One vector is turned by the same rotation once a tick. Each row is the vector after some number of ticks, and that number follows the row.
The counts run from 0 to 531.
+0.34,-0.09,+0.68,+0.88,-1.17,+0.42,+0.52,-3.08,+1.16,-2.37,-2.06,-2.79,+3.26,-0.44,+0.66,+4.25,-0.29,+0.89,-0.12,-1.88,-3.18,-2.34,-1.02,-0.86,-0.18,-2.48,-0.48,+0.43,-1.44,+1.62,+0.16,+1.53,-4.38,-0.63,-2.24,+1.84,+1.15,-2.01,+1.99,+2.94,+0.80,-1.04,+0.35,-0.01,-1.37,+0.62,-4.52,+1.17,+0.72,-3.70,+0.29,+0.21,-3.02,-0.85,+0.15,+2.57,-2.56,+3.01,-0.12
297
+3.96,-2.20,+1.17,-0.41,+0.36,-0.74,-1.25,-0.51,+3.26,-3.61,-2.47,+2.21,+1.77,+0.31,-2.74,-0.12,+0.00,+0.13,+0.93,-0.05,-0.25,-2.69,+0.62,+0.55,-0.49,-2.64,-3.89,+2.81,+3.29,-0.94,+0.91,-0.27,-4.29,+0.65,+0.39,+0.31,+2.81,+0.48,+2.34,+0.53,-4.08,+2.58,+2.62,-0.17,+0.68,+3.30,+1.00,-0.31,+0.94,+0.38,+0.66,+0.48,-3.10,-1.12,+2.20,+1.03,+4.10,-0.15,+1.54
434
+0.26,-1.99,+0.67,-1.35,+3.70,-0.48,-0.72,+1.87,+0.62,-1.39,+0.94,-1.75,+2.32,-0.32,+0.12,+0.01,+0.38,+0.07,-0.14,+0.65,+1.32,-2.66,+0.18,-2.92,+0.35,+0.81,-1.55,+1.44,-2.42,-2.18,-2.84,+1.56,+1.35,+0.62,-1.76,-4.08,+2.75,-1.06,+2.71,-1.02,+2.27,-4.05,+1.02,-0.98,-1.22,+1.49,-1.53,-1.31,-2.16,-2.61,+0.38,+1.29,+0.60,-0.86,-0.42,-2.01,+0.46,+4.52,+1.01
394
-2.48,-1.65,-1.76,+0.34,+3.27,+1.76,-4.58,+1.09,+1.62,-1.30,-0.58,+2.99,+0.74,+1.78,-2.13,-1.79,+4.31,-3.24,+1.05,+4.60,-1.30,+0.51,-1.36,-0.11,-2.10,-3.04,+0.99,-0.92,+0.95,-1.42,-0.92,-2.26,+3.24,-0.03,+1.11,+0.50,+0.41,+0.24,-2.91,+0.67,+0.08,+1.41,-2.19,+0.92,+1.87,-0.52,-1.35,+0.57,+0.66,+5.54,+1.83,-1.04,-0.16,+1.97,-0.33,-0.31,-0.72,+0.19,-0.59
481
+3.09,-2.81,+0.53,+0.88,-0.48,+1.82,+1.33,-0.21,+2.26,-1.57,-3.01,+1.19,-1.21,-2.03,-1.62,-2.67,-0.82,-0.71,+0.39,-0.19,-1.33,+0.08,+1.37,+0.86,+0.07,-3.91,-2.93,+1.18,+0.93,+1.07,+0.47,-1.90,-2.77,+0.09,-1.56,-1.06,+1.66,+3.15,-1.09,+0.52,-2.05,+2.54,+2.20,-0.37,+0.99,+2.37,+1.89,+0.98,-1.16,+3.27,+1.81,-1.34,+1.70,-2.04,+2.19,-1.19,+5.73,+0.43,+0.17
97
-0.61,+2.58,+1.00,+0.67,+1.03,+0.81,+0.09,+1.00,+3.98,-0.54,-0.46,+3.26,+0.11,-0.64,-0.54,+0.04,+3.88,-3.06,+4.22,-0.33,-2.46,-0.09,+1.80,+0.10,-0.35,-4.63,+1.59,-4.40,+3.52,+2.41,+3.71,-0.58,+0.09,+2.96,+0.13,+3.82,+1.93,+0.92,-0.46,+2.19,+0.03,-1.93,+0.15,+0.24,+1.45,+0.63,+2.12,-1.42,+0.65,+1.75,+1.41,-1.25,+2.21,+1.85,-0.66,+1.11,-1.26,-2.60,+1.18
180
-1.10,-1.54,-1.16,-0.97,-2.06,+1.37,+0.04,-1.62,+0.51,-0.57,-0.88,-0.58,+4.85,-1.78,+2.30,+3.62,-1.60,-1.62,-0.51,+1.01,-3.41,-1.59,-1.67,-3.50,-0.75,-3.58,+0.44,-0.08,-2.89,-1.30,-0.25,+0.38,-0.30,-1.30,+2.24,+2.81,+0.10,+0.24,-1.55,-2.54,+1.03,-1.52,+2.39,+0.37,-1.62,-0.74,-1.77,+0.42,-0.15,-0.31,+3.18,-2.59,-1.55,+1.11,-2.57,-0.19,-3.39,+0.28,-2.88
277
+2.86,-0.44,+3.05,-0.87,+1.31,-1.92,+4.49,-0.80,-1.81,-0.75,-1.64,-2.46,+0.45,-2.04,-2.03,+2.86,-3.87,+3.77,+1.62,-0.74,-2.00,+2.05,+1.42,+1.33,+0.72,+0.54,-4.13,+0.45,-0.30,-0.25,-2.12,+1.37,-2.30,+0.97,+1.76,+1.64,+0.35,-0.42,+1.36,+2.88,+1.93,+1.01,+2.36,-1.28,+1.15,+4.00,+0.38,-0.58,-2.81,-3.28,-0.73,+2.28,-0.17,-0.54,+0.06,+0.51,+1.90,+3.75,-0.18
321
+2.85,-4.54,+1.78,-0.15,+0.35,-1.04,-1.31,+0.34,-0.27,-2.72,-0.36,-1.32,+1.10,-2.32,-1.98,+0.48,-1.33,+1.77,-1.71,+3.01,+0.70,-0.04,+0.02,+0.05,-1.26,+1.96,-3.04,+4.75,+0.12,-1.81,-4.53,-1.25,+1.53,-1.74,+2.41,-0.89,+1.19,-1.85,+0.49,+0.05,+0.72,+1.00,+2.54,+2.45,-2.23,+2.02,-1.32,+1.67,-1.10,+3.52,+0.23,+1.84,-2.91,-1.63,+2.02,+0.38,+1.81,+3.42,-1.30
20
+0.54,-2.01,-2.87,+0.69,-0.53,-1.48,+0.69,+0.38,+2.36,-0.48,-2.00,+2.61,-1.61,-1.03,+1.75,+0.54,+2.54,-0.44,+0.99,+1.06,-0.78,-1.17,-1.25,+0.21,-0.61,-3.03,-2.39,-2.80,-0.80,-0.12,-1.50,+0.16,-0.64,+2.89,-1.63,-0.02,+0.62,+4.66,-1.82,-1.02,+2.72,+2.96,+1.44,-1.15,+0.08,+0.79,-0.32,-2.77,+1.56,+3.15,+1.73,-1.56,+2.50,+3.44,+1.41,-2.75,+2.60,-2.88,-1.36
511
+0.42,+0.37,+2.19,+0.15,+0.71,-0.20,+0.72,+2.54,+0.25,+3.17,-0.18,-0.22,-1.97,-1.17,+0.25,-1.50,+3.37,-0.80,+1.50,-0.49,+1.40,-0.46,+0.83,-1.26,+1.25,-0.54,-1.08,-2.01,-0.20,+0.48,-0.82,+1.46,+0.55,+4.52,-1.52,-2.31,+0.63,+2.98,+4.02,+0.55,-0.40,-4.08,+2.42,-0.33,+0.08,+2.73,+0.23,-1.11,-2.69,-2.93,+0.15,-2.62,+4.43,-1.07,+1.02,-3.58,+4.61,+1.71,+1.79
65
-0.77,+1.04,-1.01,-1.14,+0.54,-1.07,-0.13,+4.37,+1.86,+0.00,-0.01,+1.59,+3.56,+0.20,+1.53,+1.25,+0.31,+1.77,+1.02,+0.66,+1.43,-3.90,+1.05,-2.15,+3.43,-1.58,-1.34,-2.45,-0.46,-0.32,+3.06,-0.10,-1.01,+0.35,-0.54,+1.51,+1.70,+0.13,-0.03,+0.38,+1.19,+1.27,+2.89,-3.39,+4.89,-0.84,+1.46,-1.12,-0.17,-1.38,+0.56,+0.14,-0.99,+4.60,-2.15,-2.23,+0.54,-2.07,+0.09
191
+1.59,-0.01,-0.50,+0.97,-0.33,+0.34,-0.33,-1.84,+5.25,-1.93,-1.68,+1.66,-3.72,+0.02,+1.23,-1.60,+1.94,-1.49,+2.99,+0.67,-0.92,+2.05,+0.47,+1.51,-3.21,-0.28,-1.51,-1.59,+3.08,+1.59,-1.07,+1.29,-0.07,+5.28,-2.07,+1.62,+0.62,-0.26,+1.55,-0.18,-0.45,-0.87,+0.85,-0.25,-3.50,+1.19,+1.60,-1.17,+2.44,+2.76,+0.93,-0.38,+3.43,-0.91,+2.02,+1.89,-1.79,-3.01,+0.08
506
-0.94,-1.28,-2.36,+1.12,-4.07,-1.46,-0.57,-0.25,+2.02,-1.80,-0.74,+0.07,+0.29,-1.84,+3.36,+2.71,-2.58,-0.19,-1.01,+3.43,-1.37,-2.29,-3.74,-2.83,-0.80,-0.56,+0.48,-0.11,-0.01,-1.13,-4.24,-0.34,+0.37,+0.07,+3.91,+1.74,-1.14,-0.50,-1.96,-3.53,+0.16,+1.00,+0.57,+0.36,-1.54,+0.45,-3.21,+0.01,+2.55,+2.11,+1.04,-0.17,-2.13,+1.51,+1.60,+0.05,-0.49,-4.51,-4.30
259
+1.52,+1.73,-3.41,+1.22,-3.69,+2.01,+1.16,+1.14,+4.61,+1.44,-0.32,+0.43,-3.43,-1.08,+4.12,-1.35,-0.79,-0.72,+2.40,-2.78,-0.98,-1.16,+0.10,-1.98,-1.28,-2.11,-0.53,-2.05,+3.94,+2.39,+0.67,+0.09,+0.00,+3.33,-2.92,+0.88,-0.50,+1.77,+1.33,-1.78,+0.02,+1.09,+3.55,-0.63,-0.43,+0.19,+2.20,-0.29,+2.12,-0.07,+0.60,-2.83,+2.76,-0.49,+3.31,-1.79,+2.74,-3.25,-0.65
523
-0.96,-2.53,+1.10,+0.07,+0.06,+0.13,+0.62,-3.03,-2.62,+2.09,-0.75,-0.64,+1.46,-3.66,+1.13,+2.34,-3.08,-1.20,+1.89,-1.85,-1.38,-1.28,-0.86,-1.29,+0.00,-5.20,+0.41,-1.73,-0.77,+0.29,-3.09,+1.02,+0.13,+0.90,+1.55,+1.04,-3.47,-0.25,+1.73,+1.81,+1.93,-1.12,+2.16,+1.26,-1.63,+1.74,-1.44,-1.47,-0.42,+1.33,+0.55,-4.24,+1.89,+0.23,+1.70,+1.22,-2.02,+0.34,-2.88
289
+2.95,-1.38,+3.13,-0.30,+3.66,-1.58,-2.48,-0.02,+3.78,-2.47,-0.33,-0.16,-2.42,-0.91,+0.37,-0.86,+1.79,+2.54,+0.67,-0.52,-1.58,+3.12,+1.02,+0.48,+1.34,-0.14,-4.60,+2.75,+2.92,+2.45,-0.33,-2.45,+0.32,+0.34,-1.46,-0.15,+4.74,-2.33,-0.02,+1.24,+1.41,+2.32,+0.49,+0.73,+0.50,+3.13,+1.57,+0.95,+1.27,+1.02,+0.63,+2.00,+1.18,-2.44,-1.67,+1.27,+2.18,+1.49,-0.37
471
+3.35,-0.80,+1.92,+0.35,+4.38,+1.07,+1.58,-2.40,+0.16,+0.28,-1.98,-2.07,-0.14,-0.90,-2.54,-1.39,+0.34,+1.67,+2.62,-0.84,-0.10,+3.14,+1.24,+1.18,+0.32,-2.24,-3.36,-1.35,+0.24,-1.29,+0.39,+1.51,-1.31,+1.29,-1.51,-2.37,+1.90,-0.22,+1.53,+4.09,+0.78,+0.78,+2.18,-0.13,-0.80,+1.65,+1.33,-0.11,-1.39,-1.22,-0.20,-2.15,+2.45,-2.48,+0.87,+1.10,+0.48,+5.59,+3.37
423
-0.40,-0.47,-0.89,-1.61,+3.97,+5.24,-3.33,+2.05,+3.65,+1.41,+2.07,+0.14,+1.03,+3.32,-0.35,+0.78,+4.01,+1.02,-0.84,+1.17,+1.12,+0.64,-2.35,-1.71,+1.94,+0.18,+0.21,+1.38,+2.37,-3.15,+0.27,+1.19,-0.27,-3.82,-3.08,-0.64,+0.34,-0.30,+0.60,+2.28,+2.29,-0.60,-1.49,-1.38,-0.12,-0.68,-1.69,+0.39,-0.52,-2.15,-2.47,+3.78,-1.99,-1.85,+1.11,+1.09,-2.60,+1.51,+1.54
448
-3.45,+0.02,+1.25,-0.15,+1.70,-0.35,-1.06,+1.76,-2.10,+1.77,+1.33,+1.77,+1.82,-0.64,-0.22,+4.45,-0.84,+0.91,+0.27,+5.63,+0.61,-1.45,-0.48,-1.68,+2.26,-0.75,+0.82,-1.32,-2.32,-0.75,-1.14,-1.97,+3.46,-0.71,+3.44,+2.86,-2.97,-1.17,-1.09,-0.85,+4.12,-2.35,-0.52,-0.66,+2.39,-1.19,-0.67,-2.83,-2.51,-2.22,-0.61,+0.77,-1.11,+4.57,-3.81,-1.41,-2.21,-0.01,-3.16
257
+0.35,-1.20,-1.10,-0.21,+3.18,-0.07,-4.04,+1.41,+3.79,-3.35,+1.96,-1.32,+0.21,+1.79,+0.26,-1.92,+1.85,+1.93,-0.61,+2.64,+1.29,+1.47,-1.55,+0.10,-0.24,+2.64,-2.31,+0.99,+0.66,-0.04,-1.69,-0.55,+2.72,+0.40,-1.66,-0.61,+3.05,-2.97,+2.04,-1.04,+0.43,+1.11,-0.05,+0.09,-1.14,+1.20,-1.46,+0.68,+2.13,+4.25,+0.61,+5.14,-0.92,-0.75,+0.79,-0.70,-1.51,+0.71,+0.99
141
-1.34,+0.29,+1.94,+0.07,-4.00,+0.63,-2.77,+2.88,+0.09,-0.03,+1.83,+0.70,+1.07,+0.55,-1.22,-2.12,-1.33,-3.17,+0.61,+0.64,+2.79,-0.84,+0.80,+0.62,+2.05,+0.72,+1.38,+3.96,+2.05,-0.98,-0.13,-1.54,+1.37,-0.05,+4.16,+2.09,-0.08,-1.32,+1.52,-1.44,-3.43,-3.04,-0.36,+1.81,+2.38,+3.10,-2.20,+2.61,-1.65,+4.39,-0.38,-0.59,-2.63,-1.59,-0.30,-1.78,+3.47,-0.09,+0.63
348
-0.68,-2.85,-0.53,-0.27,+0.31,+1.14,-2.31,+1.69,-1.15,-0.22,+0.59,+1.32,+0.73,-1.49,-1.82,-0.87,-2.36,-2.17,+1.20,+3.01,+0.86,-0.02,-1.16,+0.22,-2.45,+0.33,-0.54,+1.32,+0.10,-3.32,-4.43,+0.88,+2.05,+0.05,+4.17,-1.31,-1.63,+0.22,+1.33,-2.27,-1.10,-0.42,+0.54,+1.93,-1.82,+1.29,-1.28,+0.26,-0.35,+4.99,+0.62,-0.25,-1.32,-1.41,+2.13,+0.51,+1.17,+0.97,-1.32
19
+4.46,+0.13,-1.70,+2.20,-0.58,+3.96,-2.61,-0.43,+6.49,+0.82,-1.16,+2.69,-2.47,+0.89,-1.39,-0.75,+2.00,+0.10,+0.27,+1.41,-2.91,+4.18,-4.49,-0.50,-2.67,-1.25,-1.44,-0.25,+4.16,-2.01,+1.52,-0.90,-0.09,-2.11,-1.64,+0.02,+0.52,+0.16,-2.65,-2.05,-0.48,+1.47,-3.54,-0.86,-1.48,-1.86,+0.93,+0.60,+2.33,-0.68,+0.16,+3.26,-1.02,-2.60,+0.30,+2.16,-0.75,-0.48,-0.59
128
-0.36,-2.34,-1.68,-0.09,+0.37,+4.08,-0.55,+0.58,+1.77,-0.05,-0.39,+4.41,+0.42,-1.28,-3.23,-0.01,+2.86,-2.18,+0.75,+3.14,+0.84,-0.32,-2.67,+1.07,-1.44,-1.35,-1.43,+1.65,+1.98,-3.72,-1.28,-0.43,-0.09,-0.55,+0.52,+0.31,-2.73,+4.04,-2.61,+0.15,+0.71,+3.12,-0.66,+0.65,+0.32,+2.12,+0.09,-1.83,-0.49,+2.43,-0.39,+0.40,-1.92,+1.22,+3.10,-1.76,+2.89,-1.71,+0.41
445
-0.07,-1.38,+0.64,+0.21,-0.87,+1.16,-1.98,+2.39,+4.50,-0.35,+0.77,+3.95,+0.08,+0.34,-0.24,-0.76,+3.97,-1.26,-0.29,+2.32,-1.87,-2.24,-1.36,-0.88,+3.09,-4.27,-0.66,+0.30,+2.53,-1.29,+2.71,-3.59,-0.59,-0.35,+0.75,-0.09,+3.15,+1.47,-3.60,-2.28,-0.65,+2.65,+0.11,-0.16,+3.69,+1.96,+0.66,+1.21,+1.21,-0.56,+1.15,-1.18,-0.96,+1.43,-0.74,-0.53,+3.98,-1.20,-0.66
126
+1.88,-1.37,+1.70,+0.24,-3.18,-1.16,+0.25,-0.25,+2.75,-1.05,+1.05,-0.45,-2.26,-0.37,-0.52,-0.21,+0.94,-3.87,+0.57,+0.04,-2.02,-0.62,+1.39,+0.10,-1.27,+0.35,-1.31,+1.74,+2.75,+1.85,-2.25,+0.97,+1.66,+3.21,+2.05,-0.14,+0.25,+0.36,+1.70,-1.06,-1.57,-4.23,+0.18,+1.78,-1.25,+3.24,-1.58,-0.24,+0.61,+1.27,+1.95,-0.73,+1.88,-2.21,+1.03,-1.68,+3.61,-0.87,-0.87
385
+0.45,+1.55,-1.06,+1.18,-1.11,+1.42,+0.64,-2.57,+4.11,-1.24,-2.84,+1.88,-0.93,+0.28,-0.54,-1.14,+1.05,-2.43,+4.09,+1.32,-1.33,-0.25,+0.62,+0.95,-4.01,-3.90,-0.55,-3.50,+1.48,+1.13,+2.45,+0.26,+0.24,+1.63,-0.15,+4.76,+0.62,+1.29,-1.45,-0.40,-1.29,-0.23,+0.75,-0.70,+0.44,+0.76,+1.57,+0.10,+1.69,+3.65,+2.81,-0.21,+2.21,+0.46,+1.20,-0.06,-1.20,-2.60,+0.67
181
+0.43,-0.67,-1.59,+1.69,-0.62,+1.13,+1.20,+1.28,+0.83,+0.21,-2.53,+2.13,-1.14,+0.41,-0.21,-0.38,+3.61,-0.69,+2.22,+4.39,+0.81,+0.99,+0.83,+1.51,-0.32,-0.13,-0.05,-2.38,-0.83,+0.03,+0.15,-0.49,+2.60,+3.26,-1.02,+0.46,-1.79,+2.81,-0.97,+0.81,+1.31,+0.10,+0.08,-0.48,+1.59,+0.09,+1.31,-3.36,-1.47,+1.52,+1.29,-0.06,+3.32,+5.32,+1.07,-3.05,+1.36,-4.19,+0.12
510
+0.24,-0.20,+0.60,+1.55,+2.80,-0.30,-0.33,+2.62,+0.62,+2.21,-0.71,+1.90,-0.63,+1.31,+0.03,+0.97,+3.19,+3.52,-1.21,+0.47,+0.92,+1.22,-1.62,+1.02,+4.93,-0.74,-1.29,-0.14,+0.40,+0.51,-1.36,-1.46,-2.44,-1.21,-2.75,-3.38,+1.01,-0.31,+0.30,+2.06,+2.57,+2.98,-2.13,-1.07,+1.30,+0.80,-0.50,-2.23,-0.30,-2.81,-0.21,+1.08,+1.97,+2.00,+0.75,-1.65,+3.12,+1.38,+0.57
118
+2.49,-3.93,+1.76,+0.44,+4.81,-0.82,+1.11,-4.12,+0.24,-0.98,-3.62,+0.57,+3.27,-1.28,-2.85,+1.69,+0.97,+0.49,+0.67,+1.77,-1.24,+1.77,-0.98,-0.11,-2.57,-0.78,-2.38,+0.06,+0.43,+0.07,-2.26,+2.32,+1.21,+1.59,+0.73,-0.89,-1.86,+0.65,-1.02,+1.47,+2.08,-0.15,+0.39,+1.24,-3.66,+2.55,+0.38,-3.67,-2.65,-1.33,+0.83,+0.15,-0.61,+0.29,-0.30,+1.12,+0.37,+2.30,-2.30
50
-2.01,+3.56,-0.23,+0.75,-2.10,-2.71,-2.45,+4.00,+2.01,-0.63,+2.23,-1.21,-0.39,+1.87,+1.49,+1.74,+0.20,-0.41,+0.63,+2.47,+1.52,-1.14,+2.24,-0.30,+1.68,+2.87,+1.50,-0.79,-0.34,+1.27,-1.60,-0.67,+2.07,+2.07,+2.03,+3.06,+1.98,-2.01,+2.01,-1.51,-0.75,-4.33,-0.19,+0.17,+0.19,+1.29,-1.37,+1.48,+2.54,+1.28,-0.31,+2.00,+0.48,+0.66,-1.61,-2.59,-0.38,-1.83,-0.69
263
+2.09,-2.55,-3.08,+0.47,-0.56,+0.51,-3.50,-0.33,+3.57,-5.29,-1.64,+1.30,+2.31,-0.74,-1.64,-1.09,+2.76,-1.14,-1.28,+2.62,-1.36,-1.14,-1.20,+0.59,-1.17,-2.12,-1.41,+2.14,+0.34,-0.77,-0.47,-0.94,+1.48,-0.43,+0.35,-1.29,+2.90,+1.13,-2.58,-0.98,-0.20,+3.43,-1.31,+1.01,-0.67,+1.38,-0.53,-0.30,+2.36,+5.76,+1.68,+1.81,-0.51,+0.18,+0.74,-0.86,+1.17,+0.02,-0.62
482
+2.20,-2.22,+1.65,+0.49,+3.19,+0.76,+1.83,+1.00,+0.61,+1.70,+1.09,+0.32,-1.27,+0.02,-0.45,-2.22,-0.84,+3.95,+1.01,-0.06,+0.11,+1.87,-2.49,-0.70,+2.17,-0.89,-4.40,+0.40,+1.40,-2.02,-3.97,+0.60,-1.07,+1.07,-1.86,-4.08,+1.58,-1.74,-0.32,+0.33,+2.28,+2.44,+0.24,+0.64,-1.60,+1.03,+3.36,-0.41,-0.21,-0.89,-0.71,+0.61,+1.62,-3.04,+2.12,+1.76,+1.50,+4.21,-0.04
459
+0.40,+0.08,+3.70,-2.05,+3.12,+1.17,-0.38,+0.07,-0.98,+1.29,-1.50,-1.22,+2.24,-0.89,-0.37,+0.76,+2.89,+0.23,+0.15,-0.53,+1.49,+1.25,+0.42,+0.29,+1.51,-1.57,-0.73,+0.53,-1.17,+2.62,+0.49,+1.21,+3.66,-0.68,-1.67,-1.25,-2.11,+2.52,+1.58,+1.79,+1.42,-2.46,+2.67,-0.48,+2.10,+0.54,+0.48,-2.78,-5.05,-1.77,-0.76,-2.29,+0.74,+1.49,-2.08,-3.36,+2.95,+3.42,-0.25
407
-0.91,+2.12,+3.32,+0.78,-2.39,+1.72,+1.36,-0.16,-0.93,+3.14,+1.34,+1.90,-0.60,-1.56,+0.17,+1.72,-1.98,-0.36,+2.78,-1.58,+0.78,-0.27,+0.90,-0.75,+1.32,-1.85,+2.47,-1.02,+3.10,-1.32,+0.47,+1.19,-0.31,+0.74,+2.54,+3.47,-3.43,-1.31,+3.79,+1.36,-1.96,-2.29,+0.90,+0.46,+0.22,+2.53,+1.21,+0.25,-2.79,-2.28,-0.65,-2.98,-0.13,-1.42,-0.29,+0.34,-0.20,-0.92,+0.06
318
-0.06,+0.48,-4.03,+0.52,+0.48,+1.15,+0.21,-1.30,+2.52,-2.98,-0.80,-0.72,-0.42,+0.28,+1.55,+1.96,-0.31,+3.68,+0.20,-1.16,-0.44,-0.95,-1.45,+0.14,-3.27,+0.11,-4.00,+0.91,-0.36,-0.60,-2.40,+2.31,-1.53,-2.61,-3.16,+0.02,+0.35,+1.03,+0.69,+1.02,+2.57,+4.30,+4.40,-2.76,-0.74,-0.37,-1.76,-0.05,+2.26,+3.01,-1.12,+4.02,-1.95,+0.65,+2.79,-1.48,-1.03,-0.90,-0.51
531
